One turning vector, and how many ticks it has turned:
The counts run from 0 to 377.
[-16,8,5,-1,14,-17,-16,-21,4,-5,14,12,-6,-4,-14,2,37,-1,-2,10,6,-6,-6,1,-14,-16,-3,2,7,0,0,9,10,-31,21,-12,13,-4,6,-11,-15,1,7,-7,-8,14,19,2,-2,-16,5,-7,6,1,-5,18,31,-18,-8,-9,-15,-3,7,-4,-1,10,0,-9,4,-14,-9,-11,11,-12,16,-10,0,-16,-6,22,8,-12,-20,-27,-7,17]  139
[4,-10,0,8,22,-19,-2,-15,23,-14,-1,14,-7,-18,0,-3,10,4,-4,16,2,2,7,3,8,2,-6,-6,8,-12,1,9,0,-21,0,-8,10,-15,14,4,-6,21,9,18,-5,17,5,5,-10,-19,13,-7,0,-5,13,18,9,3,11,-16,-24,-6,9,-7,12,19,-3,10,-25,-21,3,-15,5,-17,5,2,9,-9,1,24,-3,-12,-17,-23,-11,15]  24
[-15,2,5,4,14,-11,-11,-20,11,-11,22,10,-12,6,-9,0,9,-15,-7,-4,11,-2,1,-4,0,-7,-4,6,2,5,-1,13,18,-30,13,-6,-2,-5,1,-8,-20,1,10,-10,4,13,-6,8,7,-13,0,-3,10,-9,-9,6,29,-32,-10,-15,3,-18,11,-1,-1,18,4,-1,-2,-21,-8,-17,1,1,13,-13,-6,-9,-18,18,16,-10,-16,-18,-2,32]  143
[0,-4,12,-16,14,11,-5,-24,23,1,-3,20,-10,-6,19,-5,3,4,5,2,-6,2,12,-5,14,-6,6,-6,3,-13,-7,12,-5,-10,7,-13,-4,-13,2,10,4,-11,-4,15,-3,-2,-1,5,-17,-7,18,-3,9,-8,2,-6,16,6,-9,-19,-9,-8,4,-5,16,25,-8,16,-34,-9,4,-23,20,4,1,-8,-7,5,-1,17,-18,-10,-19,-26,-25,18]  40
[3,2,-2,0,5,-15,-3,-40,3,7,-2,11,-3,-5,12,5,10,7,2,10,3,-12,13,5,22,-12,19,-2,-3,-3,-15,-4,-13,0,20,-32,3,-27,-2,-1,-15,3,2,4,-6,5,6,-4,-7,-10,28,-11,3,-16,9,2,26,-12,-3,-4,11,-14,-1,-7,24,14,-6,-2,-5,-9,-3,-4,11,3,-6,-4,-2,13,-15,9,11,11,-21,-13,-30,12]  48
[23,-5,-5,-8,14,0,-6,-17,17,-6,-11,11,-18,-3,11,-14,-1,-18,5,11,-4,0,12,-3,18,0,-3,-12,16,-18,-19,1,4,-19,2,-1,3,-12,-13,13,-1,-2,1,18,-5,11,6,14,-14,0,18,6,9,-6,-13,-4,14,8,2,-29,-14,-12,-10,-7,-1,23,12,8,-10,-6,2,-24,5,-7,5,1,4,-8,-4,-7,6,-13,12,-11,-18,26]  192
[5,-2,-2,5,12,7,-2,-14,12,9,-2,11,-10,3,9,-6,1,-27,-1,0,-2,5,6,22,26,-4,-2,9,1,-7,-17,5,6,-27,15,-13,24,-12,-8,-2,-10,3,-5,11,-16,-3,-4,17,3,-7,18,-3,7,-9,-14,0,19,6,20,-20,-8,-10,-5,-13,-3,28,-3,9,14,-12,2,-18,-10,6,-22,-14,9,4,-7,4,20,-13,3,-12,-18,34]  70
[-8,-1,10,1,9,4,-6,-36,7,-7,15,21,1,3,20,-2,0,-25,11,11,2,-9,-1,7,31,5,3,1,6,-4,-3,12,-4,-11,17,-23,9,-7,-1,2,-6,-6,-28,9,-6,-2,-15,10,-10,-6,20,3,6,-4,0,3,11,11,-12,3,3,-14,-2,-9,8,25,0,10,1,2,17,-21,9,18,7,-13,-11,17,-5,14,4,-3,-9,-9,-22,21]  243
[-2,-1,1,0,18,-9,-1,-31,-3,-5,4,12,0,0,12,13,11,-3,-4,21,8,-16,0,0,26,-14,6,-10,-4,-10,-2,0,-2,1,18,-30,20,-14,-7,4,-12,11,-3,3,2,7,8,10,-13,-10,20,-8,15,-10,-12,0,28,11,-5,-11,4,-13,1,-4,6,13,7,-9,15,-9,7,13,0,-4,8,-7,1,9,-19,-2,16,-11,-12,-29,-25,24]  58
[11,-11,4,1,10,-2,-15,-31,9,-15,2,18,-13,-3,9,-5,-11,-4,5,-2,1,-7,7,-6,27,3,12,-3,0,-10,-14,9,-7,4,12,-17,-7,-27,-6,8,-6,-5,-8,5,6,8,-13,-2,-5,-4,22,1,15,-8,9,3,24,-7,-12,-8,7,-29,-8,-2,20,17,0,8,-17,-18,8,-7,11,14,13,-8,-5,15,-7,18,3,-5,-9,-4,-24,24]  46
[-4,-2,12,-18,-1,-4,2,-30,21,-5,4,7,-20,-15,15,-7,35,0,5,9,4,-2,1,10,12,-16,-17,-14,9,-2,4,13,2,-29,21,-23,-9,-9,-3,-10,13,18,-2,2,-14,12,11,-3,-21,-11,14,6,-3,-4,-10,3,23,8,-12,-1,-1,6,1,-21,0,2,7,-3,7,4,4,-23,17,-3,12,-7,-10,-6,-4,-13,-7,5,-2,-17,-10,12]  114
[6,-6,-1,-3,12,5,-10,-35,4,0,-12,14,0,-4,11,-4,11,-5,15,32,-7,-13,-8,12,18,2,11,-15,11,-11,-14,-2,-19,-8,8,-13,10,-19,2,27,-7,-13,-7,19,-2,5,4,9,-18,-5,14,2,11,-3,-7,3,18,8,4,-4,-8,-8,6,5,14,30,-3,16,-12,-3,10,0,6,-2,-7,-8,-5,7,-1,13,-5,-18,-2,-30,-18,18]  364
[0,-1,8,12,26,-6,0,-25,17,-8,-4,15,-3,-3,0,-3,12,-10,14,11,-4,-4,6,-7,16,-1,-18,0,1,-5,-8,2,4,-20,-2,-14,11,-11,17,17,0,15,8,21,-8,12,1,16,1,-25,5,-4,6,-7,-1,28,13,-2,24,-4,-14,-7,11,-12,15,29,7,24,-8,-11,3,-17,10,-4,-6,-6,3,6,7,19,2,-11,3,-8,-4,29]  217
[-5,-1,4,8,8,1,-4,-32,5,-2,4,18,-4,-13,18,2,15,-9,-2,22,7,-4,-11,22,28,-8,4,2,4,-9,-8,8,-3,-13,29,-31,20,-9,6,-2,-12,6,-29,16,-16,-5,3,1,-15,-6,21,-6,-7,1,-1,5,15,19,-7,-2,-12,-4,-4,-12,7,19,-13,-2,6,-2,10,-8,9,3,6,-7,5,8,-7,7,1,-15,-22,-23,-27,10]  247
[-2,1,-6,3,3,-5,-1,-19,12,4,11,7,-9,-4,10,-1,33,2,-12,-1,12,-2,-9,25,5,-11,-3,-2,4,0,-5,12,-7,-30,22,-20,11,-10,-6,-30,-15,7,1,-6,-12,7,4,4,1,-7,15,-8,-4,-1,-18,10,21,3,1,-8,-5,-5,-4,-2,-18,14,0,-11,21,-13,10,-11,-14,-4,0,-17,9,2,-17,2,19,-6,1,-27,-12,24]  261
[5,-10,14,-18,9,-12,-13,-18,25,-29,9,14,-19,-19,23,-10,8,-25,5,12,-1,-5,-1,1,19,6,-13,-15,16,-1,-9,18,7,-34,1,6,-20,-14,-5,6,5,10,-3,16,3,13,-6,4,-16,-12,11,12,10,-1,-12,-15,17,1,-15,-15,-13,-5,-3,-14,-11,9,7,16,-12,-1,12,-26,10,1,14,2,-11,-12,-5,-5,9,-9,1,-13,-10,15]  304
[11,-1,-8,-1,10,-13,-2,-24,9,16,-3,-1,-6,-7,17,-1,31,3,-2,14,0,-10,1,15,23,-10,15,-5,2,-8,-16,0,-23,-11,10,-18,4,-22,-3,-4,-8,9,2,9,-8,16,3,-5,-10,-8,21,-10,-4,-10,-16,4,21,12,18,-5,3,4,2,-6,-1,23,-1,3,5,-2,7,3,-12,-13,-16,-9,-1,6,-15,8,18,-4,12,-25,-18,27]  373
[-1,-11,14,5,16,-18,-3,-19,14,-15,2,22,-14,3,1,-2,4,-2,-4,-12,6,-11,17,-17,21,-3,-13,5,-7,4,3,6,-1,-18,-1,-24,-8,-17,3,1,2,16,13,7,7,25,-8,19,0,-23,0,-3,2,-23,0,17,17,-19,16,-7,1,-19,14,-3,11,18,15,4,-4,-10,8,-3,0,7,10,-12,6,18,-10,27,11,-8,0,-2,-2,34]  219
[13,-4,2,1,10,0,-2,-31,16,19,-2,17,-15,-5,5,-6,17,-14,10,15,1,-4,-9,24,14,-4,-9,-15,14,2,-13,5,-2,-31,12,-24,6,-4,7,2,-2,-1,-11,23,-16,13,-7,12,-14,-11,-9,15,-19,-10,-4,10,0,-7,16,0,-12,5,19,-13,3,23,5,0,-1,0,15,-20,-6,4,-7,-10,7,7,6,17,0,-1,19,-13,-14,17]  90
[-1,1,4,-2,2,-12,-14,-31,16,-8,22,11,-11,0,-2,-7,19,-25,6,-1,8,-5,-1,-1,4,2,-8,0,18,0,-6,16,10,-26,20,-10,2,5,1,-10,-15,-8,-20,9,-9,13,-6,5,-14,-7,15,4,-8,1,7,15,12,-11,-29,-14,-1,-3,-11,0,9,13,6,-1,-2,4,4,-34,7,8,21,-10,-17,-5,-9,23,4,-2,-1,-7,-19,14]  127
[23,-5,-1,1,5,12,-7,-25,5,-1,-12,29,-22,2,-3,-8,-13,-11,6,7,4,2,-1,9,13,-1,-15,-16,9,-10,-21,2,11,-23,14,-23,1,-11,-12,15,-11,-12,-9,8,-8,2,-13,23,-2,4,1,21,-4,-9,-12,7,10,-6,9,-14,-5,-19,-2,-7,3,16,4,-6,-4,-19,8,-15,-1,9,7,-21,8,12,3,15,1,-13,16,-5,-2,33]  81
[10,-1,8,-21,2,-25,-10,-26,11,-20,4,10,-31,-20,10,0,14,-4,-3,10,2,-9,8,-1,13,-15,-12,-6,0,4,-2,5,10,-29,18,-8,-13,-23,-12,2,1,22,7,1,4,12,14,-2,-15,-7,0,-3,6,-19,-16,-14,29,-12,-6,-17,1,-13,7,-14,2,2,9,-10,-3,-2,0,-16,13,-7,18,6,-4,-18,-13,-16,7,6,-10,-7,-13,13]  306
[-2,-11,8,-9,17,7,-2,-15,30,-12,14,16,-11,-4,19,-4,-6,-1,-7,-8,3,-3,12,-2,21,-10,-3,4,-4,-4,1,16,-6,-17,4,-13,-13,-10,-5,-4,-3,8,5,8,10,10,-3,4,-5,-3,10,-10,0,-15,11,-8,21,-1,-9,-12,4,-11,0,-5,15,10,-2,15,-34,-20,7,-19,11,6,12,-12,-4,15,-15,11,-5,3,-19,-25,-18,28]  36
[14,0,-7,3,2,2,-7,-25,12,15,-9,13,-24,-15,-8,-8,6,-5,-4,13,9,6,-13,31,4,-12,-12,-5,11,-3,-21,6,7,-31,28,-22,18,-12,-5,-2,-17,1,-6,6,-22,-4,6,0,4,0,4,8,-7,-1,-5,-6,18,-14,15,-9,-14,-5,-2,-13,-2,10,-13,-14,1,-28,-7,-25,-4,-4,-5,-6,13,-8,1,-1,3,0,-3,-12,-4,13]  272
[22,-6,-9,-15,8,-2,-9,-14,23,-11,8,9,-20,1,17,-14,8,-9,-3,-4,-3,-5,12,0,8,-4,7,-8,11,-10,-13,7,-9,-20,0,3,-4,-9,-17,5,-5,-11,5,14,6,21,1,8,-14,8,13,-2,1,-12,-14,-8,11,7,-5,-28,3,-6,-12,-2,-5,15,14,6,-14,-5,10,-16,-5,-15,6,-14,-6,-3,-19,2,10,-17,16,-21,-21,33]  188
[4,2,-3,-15,2,-27,-12,-32,19,1,1,-13,-24,-24,7,-8,32,1,-1,13,3,0,12,3,-1,-9,1,-18,12,-3,-12,8,7,-22,15,-16,-5,-18,-3,-14,-2,10,7,8,-16,13,16,-14,-20,-6,20,1,2,5,7,9,22,-7,-14,-16,-3,-1,-12,-10,2,11,8,-3,-5,-10,-9,-23,13,-15,10,2,-6,-21,0,-2,1,10,3,-5,-19,5]  312
[5,-2,7,-4,6,-2,0,-40,14,5,-6,10,-11,-20,12,-4,21,11,2,3,8,1,8,17,11,-14,2,-10,-2,-1,-15,2,-16,-10,26,-40,1,-31,9,-14,2,2,-7,1,-20,3,6,-7,-10,-14,21,1,-1,-5,3,18,20,-1,-1,2,-5,-21,-6,-13,11,15,-8,-4,0,-5,3,-11,20,6,5,-7,2,14,3,13,-1,-1,-11,-15,-22,7]  236
[3,-1,2,-9,5,14,-11,-8,18,-3,22,18,-13,7,13,-13,11,-19,-3,-2,5,-8,-8,6,6,-10,-8,12,3,2,-3,12,9,-37,15,-5,7,3,-13,-2,-13,-15,-11,-1,-7,-2,-4,20,-1,0,2,6,0,-7,-23,4,23,0,-11,-15,-5,-3,-6,-2,-15,19,1,1,8,-10,4,-24,-2,7,9,-24,-4,2,-17,7,5,-18,5,-25,-4,36]  264
[-9,-3,16,-10,11,2,4,-25,14,-4,-2,22,-19,3,15,0,3,11,4,7,4,-8,13,-8,15,-19,-14,-10,-8,1,7,5,-2,-15,17,-37,-10,-10,-4,-1,13,17,7,-3,-5,9,5,10,-8,-14,8,0,20,-15,-9,9,34,-1,-3,-8,4,-16,10,-12,8,11,9,2,-1,-15,7,-13,22,10,15,-12,-3,15,-6,-6,-10,-2,-11,-16,-8,27]  230
[1,-5,-2,10,3,-2,-14,-14,8,-11,17,19,-5,-1,12,-10,15,-16,-9,-14,8,-10,-6,13,18,-4,-6,25,-1,6,-6,14,2,-29,18,-13,11,-8,-7,-9,-25,-8,-12,4,-8,6,-6,11,9,-1,10,-7,-3,-13,-13,-1,22,-3,-3,-9,-2,-12,-11,-3,-5,14,-13,-2,16,-15,7,-16,-13,4,4,-17,-1,6,-21,15,20,-12,-4,-11,-17,30]  259
[11,-10,-7,1,7,-13,-12,-22,6,-9,11,6,-12,-1,12,-11,14,-6,-5,-5,-2,-20,-2,2,30,-6,10,17,-9,1,-11,0,-14,-11,12,-13,-2,-20,3,13,-14,-3,2,12,1,10,-5,3,-1,0,13,-18,-3,-22,-20,-4,33,2,3,-1,19,-7,-1,-3,16,13,7,3,-1,-11,2,5,-18,0,-2,-10,-5,9,-18,15,18,-3,4,-22,-13,29]  371
[10,-10,8,5,7,-15,-9,-25,20,-7,-3,14,-16,-30,8,-8,31,-1,8,15,0,-8,-14,18,20,-9,-14,7,3,6,-10,5,-9,-41,14,-22,2,-12,15,14,0,13,-9,21,-18,9,1,7,-9,-14,-6,0,-9,-11,-11,10,15,7,16,8,-19,4,9,-19,7,12,-10,5,-5,2,8,-13,1,-8,-2,-2,1,0,8,9,-5,-11,-2,-19,0,8]  100
[10,-3,-3,1,7,-5,-19,-21,2,-17,6,16,-1,-1,10,-3,20,8,-9,-4,4,-13,1,1,15,-9,9,12,1,-4,-7,-5,-7,-10,20,-23,3,-15,-8,9,-18,-2,-2,4,-7,15,6,11,-4,1,20,-13,7,-15,-21,8,35,10,-3,-9,4,-11,-8,6,9,13,3,-5,10,-18,0,5,-4,-6,13,-15,-1,9,-22,16,10,-19,0,-32,-11,38]  62
[9,-14,4,5,11,-8,-11,-30,9,-17,13,16,-18,-6,8,-11,-13,-3,-8,7,7,-3,-3,9,8,-1,1,-19,4,2,-12,14,-1,-20,12,-10,-15,-16,-5,5,-14,-13,6,-4,11,13,-14,-4,6,1,8,13,9,0,3,-8,23,-28,-13,-17,-1,-28,4,0,5,10,0,-6,-24,-34,1,-5,10,3,13,-6,-5,-3,-9,14,0,3,-18,-16,-3,30]  158
[7,-4,-9,-2,9,-5,-1,-29,12,7,12,12,-12,16,-13,-4,3,-17,4,7,2,-12,13,-10,15,-3,-6,-9,12,-12,-4,-1,12,-10,7,-17,0,5,-9,2,-4,0,14,19,-4,23,-2,20,-12,3,12,-3,-6,-23,4,18,22,-16,-1,-25,14,-2,7,-6,16,15,28,-2,-7,-6,2,-18,2,3,12,-10,-2,11,-9,14,2,9,20,-10,-15,37]  204
[16,-11,-3,0,8,-14,-10,-28,10,-16,4,17,-10,-13,14,-6,-6,-9,0,21,-3,-17,-13,12,29,5,17,-2,9,-7,-14,8,-12,-23,7,3,1,-18,0,23,-19,-8,-8,22,12,12,-6,1,-18,6,4,1,-6,-11,-5,-23,6,0,-2,-9,-11,-9,8,-4,12,20,-13,6,-22,-6,8,2,-2,-7,2,7,-2,-6,-10,18,9,-11,-10,-20,-16,11]  172
[-4,-2,10,-6,17,-16,-5,-14,17,-4,9,10,-7,0,-5,-1,25,15,2,-2,-2,-7,14,-9,2,-16,-2,-2,-5,-2,0,2,-6,-27,7,-8,-9,-16,11,-1,-1,13,24,6,0,28,11,1,0,-12,0,-15,5,-15,7,19,34,-21,5,-11,-5,-10,9,2,15,19,4,6,-17,-20,-13,-10,11,-12,10,-11,-6,1,-9,26,-3,0,-8,-26,-1,22]  27
